data =
|  75 |  73 |  64 |  72 | 140 |  98 | 120 | 119 |  93 |  89 | 101 |  82 |  94 |  99 |  78 |  74 |
|  77 |  78 |  91 |  87 |  83 | 129 |  79 | 107 | 104 | 155 |  81 |  92 | 103 |  75 | 102 |  80 |
|  98 |  74 | 112 |  97 | 129 |  72 | 107 | 139 | 103 | 106 | 111 | 109 |  76 | 149 |  85 |  93 |
|  95 | 137 |  91 |  99 | 114 |  84 | 148 |  85 | 100 |  68 | 112 | 139 |  97 | 111 |  88 | 106 |
Counting starts at 1.
The entry directly above 84?
Answer: 72
The top-left entry is 75
The entry at row 1, column 2?
Answer: 73
The entry just right of 95?
Answer: 137
The entry in row 2 and column 2: 78
The entry just left of 79 is 129
The bottom-right entry: 106
The bottom entry of the column that holds the smallest entry is 91
The entry just left of the largest entry?
Answer: 104
The entry in row 1 and column 3?
Answer: 64
The entry directly above the largest entry?
Answer: 89
The entry in row 2 and column 1?
Answer: 77
The entry just right of 89?
Answer: 101
The entry directly below the smallest entry?
Answer: 91
The entry in the top-right corner?
Answer: 74
The entry directly below the largest entry -> 106
The bottom entry of the column that holds the largest entry?
Answer: 68
The entry in row 3 and column 3?
Answer: 112
The entry in the bottom-left corner?
Answer: 95
The entry in row 3 and column 2?
Answer: 74
The entry in row 3 and column 1 is 98
The entry just right of 94: 99
The largest entry?
Answer: 155
The entry directly above 149 -> 75
The entry directly below 149?
Answer: 111
The entry just right of 84 is 148

Read these off the row that follows.
1) Find the second smallest entry.
2) Find the entry just right of the largest entry.
3) Find the first entry from the right.
4) Find the first entry.
5) Find the entry just right of 91.
6) Find the 2nd entry from the right.
7) Find the second entry from the left.
[60, 91, 150, 95, 105, 148, 131, 94, 87, 77, 108, 139, 64, 83, 99]
1) 64
2) 95
3) 99
4) 60
5) 150
6) 83
7) 91

arr =
|  64 |  74 |  95 |  86 | 127 |  86 | 104 | 110 |
|  79 |  75 |  80 | 100 |  96 |  71 | 106 | 122 |
|  76 |  73 |  80 | 102 |  99 |  70 | 107 | 122 |
|  46 |  71 |  98 | 115 | 117 |  71 | 106 | 116 |
| 106 |  78 |  81 |  88 | 104 |  71 | 132 | 110 |
|  58 |  67 |  85 | 111 | 112 |  66 | 111 | 123 |
|  75 |  72 |  80 | 102 |  99 |  69 | 107 | 122 |
|  71 |  71 |  81 | 104 | 102 |  68 | 109 | 123 |
|  85 |  78 |  80 |  96 |  91 |  73 | 102 | 122 |
|  77 |  74 |  80 | 101 |  98 |  70 | 106 | 122 |
|  46 |  72 |  97 | 113 | 116 |  71 | 105 | 120 |
| 100 |  85 |  79 |  88 |  82 |  78 | 101 | 118 |
| 105 |  77 |  79 |  89 |  98 |  71 | 126 | 112 |
Rows and columns are numbered from 1.
The entry directly above the largest entry -> 106
The entry in the top-left corner -> 64
Read off the entry directly below the largest entry.
Answer: 111
The entry at row 1, column 2: 74
Read off the entry in row 3 and column 1.
Answer: 76
The top-right entry: 110
The maximum -> 132
Read off the entry in row 1 and column 3.
Answer: 95
Read off the entry just right of 95.
Answer: 86
The entry in the bottom-right corner is 112
Read off the entry in row 3 and column 2.
Answer: 73
Read off the entry directly below 115.
Answer: 88
Read off the entry just right of the largest entry.
Answer: 110
Read off the entry in row 2 and column 3.
Answer: 80
Read off the entry in row 3 and column 3.
Answer: 80
Read off the entry directly below 117.
Answer: 104
Read off the entry in the bottom-left corner.
Answer: 105
Read off the entry directly above 118.
Answer: 120
The entry directly below 120 is 118
